Each row has a name. Each question is about the rows just above it.

[ 7.6 76.2 23.0 21.9] -> F
[23.1  6.0 23.1  3.1] -> P
[-4.7 83.4 -5.3 70.5] -> K
The row named K: => [-4.7 83.4 -5.3 70.5]
How many times does P hold [23.1]? => 2

[-11.4 -24.7  -0.1  28.4 -46.5] -> E
[-11.4 -24.7  21.5  28.4 -46.5] -> H
[-58.8 -56.9 -50.9  35.8 -90.3] -> G
[-12.8 -56.9 -50.9  35.8 -90.3] -> N
[-10.3 -25.6  33.1  50.2  27.9] -> Y
[-19.2 -27.8 -26.5  41.4  52.2] -> V
The row named H: => [-11.4 -24.7  21.5  28.4 -46.5]
Times [28.4] occurs in H: => 1

[ 40.2   0.9  36.3  60.3 -13.2  33.2  27.4 -33.8 -22.5   3.9   3.2  19.6
  -0.1   2.8  27.6  41.6   6.2 -86.4  15.9   8.8 -30.8 -31.4  23.8  12.5
 -28.4  19.7  18.0 -25.7 -63.1 -22.2 -14.6 -33.8   6.9  12.6 -46.8  -6.4
   4.9   4.2 -25.1  -1.8 -18.1  -2.9  11.7 -68.3 -26.0   8.5]  B
[-35.3  -3.1 -27.0 -42.1   8.3 -49.4 -40.7  29.0  13.0 -10.5  -7.1 -12.9
  14.7  -2.4 -13.2  -3.2 -22.3  71.1  -7.9   7.8  36.5  12.9 -21.2 -16.7
  21.2  -1.0  34.9  17.7 -64.0  19.0  18.1  27.4  -8.7 -17.4  37.4  10.7
  11.7  -3.9  30.1  21.3  17.0  27.0 -10.4  45.6  17.7   3.7]  C
[ 26.0  -5.5  25.0  17.9 -10.6  19.7  14.3 -18.8 -19.7 -14.9  -9.9  27.0
   4.5   1.7  25.0   9.1 -11.5 -61.5  13.9  14.4 -20.5 -35.4  18.4   9.8
 -19.0   8.7  -3.9 -22.8 -32.4  -6.5  -5.3  -4.7   7.6   8.7 -27.7   2.0
   4.8   4.9 -10.2  25.3   2.1  -7.4  12.7 -36.3 -21.1  13.8]  X
[ 16.2 -14.1  18.1  68.8 -20.4  29.2   2.8  -6.2  -9.6 -31.6 -18.3  46.1
  18.1  -1.6  24.9  15.1 -23.0 -66.9  22.0  23.9  19.6 -51.9  24.5  10.4
 -14.6  31.1  43.2 -36.9 -43.4   8.2   7.4   5.0  12.4   7.8 -20.5  10.5
   3.6   2.5   4.4  61.8   9.6 -19.5  12.1 -29.2 -25.6  21.7]  W
[-35.3  -3.1 -27.0 -42.1   8.3 -49.4 -40.7  29.0  13.0 -10.5  -7.1 -12.9
  14.7 -10.0 -13.2 -35.3 -22.3  71.1  -7.9   7.8  36.5  12.9 -21.2 -16.7
  21.2  -1.0  -4.4  17.7  55.0  19.0  18.1  27.4  -8.7 -17.4  37.4  10.7
  11.7  -3.9  30.1  21.3  17.0 -10.2 -10.4  45.6  17.7   3.7]  Z
[-35.3  -3.1 -27.0 -42.1   8.3 -49.4 -40.7  29.0  -3.8 -10.5  -7.1 -12.9
  14.7  -2.4 -13.2  -3.2 -22.3  71.1  -7.9   7.8  36.5  12.9 -21.2 -16.7
  21.2  -1.0  34.9  17.7  55.0  19.0  18.1  27.4  -8.7 -17.4  37.4  10.7
  11.7 -10.3  30.1  18.0  17.0  27.0 -10.4  45.6  17.7   3.7]  A
[ 20.4  11.6  20.6 -12.3  12.6  14.7  27.8 -29.0 -12.2  45.3  23.1 -25.2
 -28.1   1.6  -3.2  40.3  33.1 -12.8  -9.7 -18.1 -48.7  22.8  -3.9   2.5
 -10.1 -27.1 -35.5  13.7 -22.8 -38.8 -25.5 -38.8  -5.1  14.3 -16.8 -21.0
  -0.2   1.4 -32.8 -76.2 -21.2  -7.9   0.9 -30.1  -0.4 -23.2]  M
Whose row is [ 16.2 -14.1  18.1  68.8 -20.4  29.2   2.8  -6.2  -9.6 -31.6 -18.3  46.1
  18.1  -1.6  24.9  15.1 -23.0 -66.9  22.0  23.9  19.6 -51.9  24.5  10.4
 -14.6  31.1  43.2 -36.9 -43.4   8.2   7.4   5.0  12.4   7.8 -20.5  10.5
   3.6   2.5   4.4  61.8   9.6 -19.5  12.1 -29.2 -25.6  21.7]? => W
The row named A: => [-35.3  -3.1 -27.0 -42.1   8.3 -49.4 -40.7  29.0  -3.8 -10.5  -7.1 -12.9
  14.7  -2.4 -13.2  -3.2 -22.3  71.1  -7.9   7.8  36.5  12.9 -21.2 -16.7
  21.2  -1.0  34.9  17.7  55.0  19.0  18.1  27.4  -8.7 -17.4  37.4  10.7
  11.7 -10.3  30.1  18.0  17.0  27.0 -10.4  45.6  17.7   3.7]
Times [-9.9] occurs in X: => 1
The one value in M and W: => [2.5]
The row named Z: => [-35.3  -3.1 -27.0 -42.1   8.3 -49.4 -40.7  29.0  13.0 -10.5  -7.1 -12.9
  14.7 -10.0 -13.2 -35.3 -22.3  71.1  -7.9   7.8  36.5  12.9 -21.2 -16.7
  21.2  -1.0  -4.4  17.7  55.0  19.0  18.1  27.4  -8.7 -17.4  37.4  10.7
  11.7  -3.9  30.1  21.3  17.0 -10.2 -10.4  45.6  17.7   3.7]
Which value is in both A and X? => [27.0]

[ 51.9   6.9  36.8   1.1 -46.3  -1.0  18.8  11.3  -3.9  31.0  20.2 -30.0
   0.9  -6.7 -39.4  -0.9  16.5   6.8  43.9 -25.4  16.4  33.5 -34.1  13.1
 -46.3 -35.6  -3.1   4.0 -51.5  39.8  33.4  -6.3  -9.1  -7.3 -28.2] = vizan
[ 30.5  23.3  45.3  -7.0  22.0   0.2  19.4   5.5   4.0  34.2  36.6 -29.5
  -1.0  28.6 -26.8  30.1  -3.1   1.3  47.2 -39.5 -27.2  17.8 -30.4  61.1
 -15.8 -20.9   7.2 -12.8 -41.0  45.0  26.1  22.4  -1.4 -28.8 -14.3] = bivi
[ 31.2   5.9 -45.0   0.0  -9.8  13.5   2.4  13.7  43.0   8.9 -52.8 -45.2
 -17.2  -4.0  23.5  36.3   9.6 -13.1 -23.6  12.5 -15.7  60.8   7.4  14.7
  53.7 -25.2  12.9  -1.1 -21.9  12.3 -12.5  25.9  22.1  33.0  20.6] = delar
[ 31.8  13.7  31.5  16.2  19.7  -2.4  34.6  17.6  22.6  10.0  42.9  -6.7
  23.1   6.6 -15.7  10.2 -23.0  16.3  33.4 -18.7  19.7  39.0 -45.0  37.6
  -0.5  18.9 -18.4   9.2 -30.4  36.2   7.3 -13.8  18.4  -1.1 -15.5] = luf
[ 15.6  27.2  43.8  30.5   7.2   0.7  51.1  51.5   3.1  32.4  -8.7 -25.6
  -4.9 -15.9 -16.5  11.0  12.6 -24.3  30.9 -47.6 -11.7   6.3 -38.5  72.6
  -9.6 -38.8 -31.3 -11.3 -80.2   7.7 -15.7  11.9 -22.2  14.4  14.7] = let
[ 26.5   5.2  36.7   4.9  -9.5   6.7   1.0  18.0 -10.9  11.5  -2.9 -13.8
  21.2 -37.4   2.0  22.7  -7.0   1.0  31.6 -44.2  -1.2  39.5 -77.6  16.2
   1.6  -8.7   2.5  21.8  -9.4 -13.1  29.2  11.4   0.0  24.2  -1.9] = Bezuk
[ 13.9  -8.5  12.1  23.8  10.5 -18.6   3.2 -18.3  14.4  16.5 -21.9  14.9
  -0.8 -35.4  -4.2  -3.8  27.7   2.2   3.9 -31.1 -17.1  -1.9 -15.7  11.3
 -46.2 -17.2  13.7  -7.2  33.0  10.0  11.9   3.1  17.7 -31.2  -4.7] = zalak
[ 10.6 -18.9   6.8  32.2  13.7 -17.4   1.4 -14.4   6.3  21.9 -19.9  10.7
  -1.1 -36.3   5.6  -4.4  22.0   7.8  -1.7 -27.9  -6.2   8.6 -17.6   8.8
 -40.9 -15.1  14.2  -3.7  38.9  16.8 -13.9   6.5  15.8 -37.8  -6.6] = lof
[ 29.0  15.9 -39.7  -6.0 -19.0 -11.6  17.6  15.3  31.7  10.0 -62.1 -40.1
 -14.8  -7.5  32.1  34.2  -9.0 -12.9 -24.2  10.8 -12.6  35.7  13.6  19.6
  43.0 -21.6  17.2   0.6  -5.9  12.9  -8.3  32.1   4.5  36.6  17.6] = Kiv
[ 20.7   0.5 -35.5  -6.1 -31.1  -8.9  14.3  23.4  33.4  11.5 -58.4 -42.6
 -19.7   5.9  21.2  33.7  -2.6   2.2 -25.7  21.5  -9.8  48.7  11.2   6.0
  61.0 -27.3  24.8  -1.0  -0.3  14.1  -5.2  22.8   7.2  43.2  26.3] = kozav
The row named vizan: => [ 51.9   6.9  36.8   1.1 -46.3  -1.0  18.8  11.3  -3.9  31.0  20.2 -30.0
   0.9  -6.7 -39.4  -0.9  16.5   6.8  43.9 -25.4  16.4  33.5 -34.1  13.1
 -46.3 -35.6  -3.1   4.0 -51.5  39.8  33.4  -6.3  -9.1  -7.3 -28.2]
The row named zalak: => [ 13.9  -8.5  12.1  23.8  10.5 -18.6   3.2 -18.3  14.4  16.5 -21.9  14.9
  -0.8 -35.4  -4.2  -3.8  27.7   2.2   3.9 -31.1 -17.1  -1.9 -15.7  11.3
 -46.2 -17.2  13.7  -7.2  33.0  10.0  11.9   3.1  17.7 -31.2  -4.7]
[ 15.6  27.2  43.8  30.5   7.2   0.7  51.1  51.5   3.1  32.4  -8.7 -25.6
  -4.9 -15.9 -16.5  11.0  12.6 -24.3  30.9 -47.6 -11.7   6.3 -38.5  72.6
  -9.6 -38.8 -31.3 -11.3 -80.2   7.7 -15.7  11.9 -22.2  14.4  14.7] is in which row? => let
How many times does vizan hold [-46.3]? => 2

[ -9.5   7.0   3.9   2.3  -3.7  14.6 -28.1  -2.6  -2.8] : mivov
[-23.8   1.7  20.3   3.1 -10.1  -0.7   5.4  -9.2   3.2] : libu
[ -4.0  -4.9  24.7 -31.0 -15.1 -21.2  51.6  -4.7   0.0] : dez
[ 21.5  13.3  32.0 -69.7  10.7  -8.3  74.4 -20.2   0.7] : Lites
[ 29.3   4.4 -23.4   5.7  27.7  11.9 -13.6   1.8   2.3] : Turuk
[  0.7   4.8  25.6 -44.9  -6.6  -8.8  57.5  -8.5   2.4] : Sol
[-26.0 -14.4  17.8   8.5 -26.7 -24.8   2.2   1.9  -5.1] : Tanib
[  2.7   2.7   3.2 -12.3   3.2   3.2   2.7  -0.6   7.1] : nasov
[-23.8   1.7  20.3 -18.1   1.8  17.9 -79.8   1.8  -1.9] : nusiz
The row named nusiz: => [-23.8   1.7  20.3 -18.1   1.8  17.9 -79.8   1.8  -1.9]
Shared by nasov and libu: => [3.2]
Count of [3.3] in nasov: => 0
Shared by Turuk and nusiz: => [1.8]

[-21.6   8.7 -21.6 -21.6  14.6] : J
[-40.6  -4.6  -4.1 -16.1 -25.1] : L
[ -8.0 -40.7  17.4 -18.8  22.3] : T
[-74.2 -74.2 -74.2  -4.0  -4.0] : S
[ -8.0   8.7 -73.1  15.6  14.7] : U
The row named U: => [ -8.0   8.7 -73.1  15.6  14.7]
The row with [ -8.0 -40.7  17.4 -18.8  22.3] is => T
Times [14.6] occurs in J: => 1
Times [-21.6] occurs in J: => 3
The row named L: => [-40.6  -4.6  -4.1 -16.1 -25.1]
Whose row is [-74.2 -74.2 -74.2  -4.0  -4.0]? => S
Times [-4.0] occurs in S: => 2

